The rows of A fall into 4 groups, and each row is roughly a mix of its group's hidden directions.
A, 140 rows:
[[ 18 -35  39 -33   5 -10   4   2  36  17]
 [ 11 -39 -15 -11 -40  27  28  26  -1   1]
 [  7  29 -38  40  -4 -30  17  12  22   8]
 [-23  19  21 -11  38 -28 -22 -30  24  13]
 [-12  38 -21  25   4 -30   3   8  43  19]
 [-23  32   8  32  25  -6  -2 -28 -42   0]
 [ 10  -7  24 -23   5  58   6 -19 -18  22]
 [-11   6  20 -35  -7  33 -25  21 -41  10]
 [ -7  14   9  40  34   8  16  -5   2  49]
 [  6 -10 -15  16 -26 -30  21  24  48  17]
 [-15  35  22  17  36  -5 -21   4 -19  38]
 [  2  36 -28  21  21 -20   9 -26  24 -33]
 [ 22 -38 -25  -4 -39  17  29  21   7 -12]
 [ 14 -37  29 -19  -2  32   2  14 -43   8]
 [ 38 -34  27  -1  -7  -4  -3   0  35 -35]
 [ 10 -27 -32 -13 -43   6  26  25  24  -8]
 [-37  -9  23 -20  37  13 -37   2  10  22]
 [  8  15  34  13  12  24  -7  27 -46  25]
 [ -7 -25 -33   8   7 -21  15 -39  41 -11]
 [ 19 -29  11 -27 -21   2  14  28  41  27]
 [ -1 -36 -19 -14 -11  41  -5 -41  17  14]
 [ 35   3  15   9   3  37 -40 -15   2 -33]
 [ -3  14  26  -5  44 -40  -6 -29  20  10]
 [-31   1 -36  -5 -31  16  30  26 -23  15]
 [ 42 -21  33  27  19  -9  22  28  -9  -7]
 [ 10  -7 -24 -34 -13  -1   3 -33  35 -39]
 [  7   7 -32  28   5 -36  27  -2  36 -24]
 [ 10  -1  -9 -12  -5  -7  -9 -13  67 -27]
 [-24   9 -21  26  -6   5   7  18 -54  27]
 [ 15 -22 -30 -23 -31  -7  10   8  43 -27]
 [  0  36  29  18  48 -20 -13  -8   3  21]
 [ -7  15 -14  -7  11 -24 -16 -27  57 -21]
 [-15 -26  -7  10  15  48  14 -40   7 -20]
 [ 14 -58   0  -9 -15 -25  29   4  11 -20]
 [-21  22 -28   1  -5 -24   1 -32  35 -36]
 [-11  21  15  28  18  29 -24  -9 -48  13]
 [-35  44  -5   9  15 -15  -4   4 -40  21]
 [  3   3  13   8  31 -52   5   5  44   5]
 [ -2  23  31  18  54 -13 -20  -6  -5 -22]
 [-21  45  -9  48  12 -24   2   7 -15   6]
 [ -5 -15 -24  14  -5   1   5 -55  20 -36]
 [ -4 -32 -18 -12 -16  -4  27 -37  39 -21]
 [ 12  35  -6  33   8  -2  -7  31 -46 -12]
 [  4 -10  27 -40  -9  42 -29 -23  -2 -13]
 [ -3  24  25  11  42 -24 -21  -4  35  22]
 [ -6  -8 -14   2   7 -15 -12 -46  42 -36]
 [ 19 -35  -2 -28 -33  37   8   3  -8 -29]
 [-15  -6 -26 -14   8  -8 -15 -46  41 -25]
 [-40 -24  14 -13   9  30 -29 -27 -27   3]
 [ 38 -20  17 -18 -11 -11  -9   7  52 -16]
 [ -4  10  19  35  38 -22   9  25 -31  23]
 [ 40  -8  40  -3  -2  10  -7  39  -8  28]
 [ -4  14  35  16  34  12   1  -8 -51  14]
 [  4 -33  33 -38 -10  36  -5   0 -29  -5]
 [-14 -21 -28 -21 -22  24  -2 -41 -25 -25]
 [  8  30  25   8  26 -16  -7  28  11  48]
 [ -6  -6 -34  19 -26  -8  10 -34   2 -47]
 [ 14 -34 -17  -6 -32 -20  24   4  46  -7]
 [ 21 -40 -16 -40 -28  26  -4   4   6 -21]
 [-10  20 -53   2 -34  -1  11  17  23 -20]
 [ -8 -20 -23  -5  -8  15 -11 -54   3 -38]
 [ -9  26 -21   8   5 -52   1  23  36   2]
 [ 11  27  18   6  22 -17  13  52   6  32]
 [ 23  26   5   8  12 -19  21  58   7  12]
 [ 19 -21 -35  -6 -30 -20  18  27  36 -13]
 [-15  22 -15   5  16 -43  16  19  41  21]
 [ 20  29   9   7  26 -26   9  48  25  12]
 [ -8 -20 -25 -19 -37  15  14 -50  -9   7]
 [  7  33  19  14  39  -4  -1  28 -18  38]
 [ 22  12  20   5   1   3  21  54 -32  22]
 [  7  16  31 -12  27  16 -11  19 -40  38]
 [  4  28  25  26  20  -5   3  43 -35  16]
 [ -3  -2  -9 -29 -55   2  -7  32  29   0]
 [ 11   4 -17   8  -4 -33  13  29  48  30]
 [ -2 -36 -21 -38 -41  23 -12  15  -2 -12]
 [-16  32  30  -9  20   0 -50  -9  24   2]
 [-21  18  -6  30  13 -18  -3  31   8  52]
 [ -9 -31 -27 -19 -35  24   4 -33 -15 -23]
 [  9 -28 -19  -8 -40  23  36  34  -6   0]
 [ 10  20 -17   8  14  12   9 -56  32 -19]
 [ 35 -26  -5 -12  -9 -14  21  -3  52 -21]
 [-45  17 -28  14   9 -39  21  -1  -3  21]
 [  1  26 -27   4 -32  48   2 -20 -27  -2]
 [ 14 -37 -19  -5 -10 -15  25 -29  37 -27]
 [-10  17  32  13  16  24 -15   7 -53  18]
 [ 39 -30  28 -25  -6  11   5  40  13  -1]
 [ -3   5  29 -16   1  21  -9  41 -34  37]
 [-34 -17 -47  -5  -1 -24  17 -30  19   7]
 [ 40 -22   2  -9 -12  -2  13   2  50 -29]
 [ 11  18  13   2  25 -14 -43 -18  45 -14]
 [ 10  17  38  20  24  23 -19  -1 -46   1]
 [ 38 -38  -8  -4 -26  -6  39  26  -5  -1]
 [ 31 -34  -7  -2 -32  27  17  30 -21 -16]
 [  4  23  25  -2  29  38 -11  -3 -41  24]
 [ -4  -6 -15  21 -15  -8  38  35 -38  26]
 [ 18 -21 -27 -11 -40  -3  35  20  20 -23]
 [ 46 -12 -13  -5 -30   4 -13  26  39 -13]
 [ 31  10 -15   1   2 -29   7   2  58 -18]
 [  0 -29 -32   8 -22   4   6 -39  42 -10]
 [-11   5  46  -1  24  15  -7   3 -42  29]
 [  7 -44   6 -36 -21  35   8  -8 -23 -15]
 [ 14 -15 -19   6 -12  33 -12 -20  -5 -57]
 [  0  34 -21  27  15 -36  -3  -9  43   2]
 [ 15 -15 -17   8 -16 -34  41  39  16  15]
 [-12   0  -1   6  -9  44 -18  -7 -57  -1]
 [ 15  43 -11  56  15  -2   2   0 -12  11]
 [-26  34  14   8  37  -2  -9  16 -24  38]
 [ -7   7  12  16  -8  37 -37  11 -49   6]
 [ 18  30  47  15  31  16  -4   6 -30  -4]
 [ 31  -7  28  40  31 -25  19  21  -3   1]
 [ 13 -23  27  12  38   6 -18 -48   3 -12]
 [ 23 -31 -16 -11 -40  -3  29 -15  28 -23]
 [-29  36 -33   3  26 -12 -19 -25  26  10]
 [-16 -19  46 -11  33  14 -24 -28   2  19]
 [-27  17  24  -3  48   0 -28 -27  -2  23]
 [ -3   2 -22  40  19 -44   5  13  26  23]
 [ 10  18  28  11   2  28 -19  15 -41  38]
 [ -2  28  26  29  24  17 -21  -3 -41  24]
 [  0  17 -37  42 -12  25  -5  -3 -38 -15]
 [-32  26  -3  44  -6  -9 -28  -2 -33 -16]
 [ -9  27  -6  25  36 -16 -27 -42  -2 -16]
 [ 34  18 -10   8  -9 -26  11  30  47  14]
 [-41  -8 -27 -36 -30  23  -5  -9 -22   8]
 [  4  27   2  22 -10  -1  13  42 -39  32]
 [ 20 -27 -18  -8 -47  17  30   7 -23 -19]
 [-19   1  10  41  42 -12 -14  -6 -39 -10]
 [  3 -21  21  12  43  -2 -15 -52   0  -4]
 [  4  -5  31   6   5  30 -14  14 -58  10]
 [ 14 -23  -6 -47 -33  25  -1 -17  14 -26]
 [ 15 -32 -24 -14 -19 -10   9   5  37 -43]
 [-13  31   7   0  26  -5 -41 -37  29  -7]
 [ 20 -38  -9 -20 -41  14  24  25   5 -20]
 [-26  45 -15   6  18  16 -39  -6  -6  27]
 [ -6   6 -49  23 -13 -33  33  15  18  -3]
 [ 11  30  21   6  20  45 -11  -4 -23  35]
 [  6  26  39  11  43  -4 -18  20 -18  23]
 [-16  -4 -54  -2 -34  10   4   1  30 -21]
 [-31  -4 -56  -7 -33  -5  22   8   6   6]
 [ 12  -1  21  13  48  -7   5 -46  16 -17]
 [ -5  16  37 -17  24 -14 -43 -13  33   6]]

Here is one row of each group, with its name. Which group are the others in?
[-24  25   9  15  40 -23 -13 -29 -29  17]
U
[-12  16 -18  11  12 -31  -9  -6  61   0]
W
[  8 -34  -9 -23 -32 -22  25  16  39  -8]
K
[-27  25 -36   1  -4 -35  23 -12  33  12]
E

[ -1  -2  50 -33  18  19 -34 -16   2  10]
E
[ 28  42 -16 -36   9 -10 -18   4  33 -12]
K
[  4  10  31  21  34   6   3 -10 -54  12]
U
[ 20  19 -10 -37   0   6  13  25  -5  53]
W
[ 18  10  -7  -5 -40  35  22  21 -27  30]
E
[ 30 -28  -9 -14  -9 -23  22  -3  51 -15]
U
[ -7  -2  29   3  49 -17  -8 -45   9   6]
U
[  9  30   3  -6  43 -22 -14 -35  33   2]
W
[ 13  33  34  10  43 -15  -7  21  -3  28]
W
[ 15  10  26   6  22  38 -10  10 -38  34]
K
[ 18 -24  12 -31  22  -2 -13   8  48 -27]
W
[ 23 -40  24 -24 -33  26   5  15  -5  23]
W
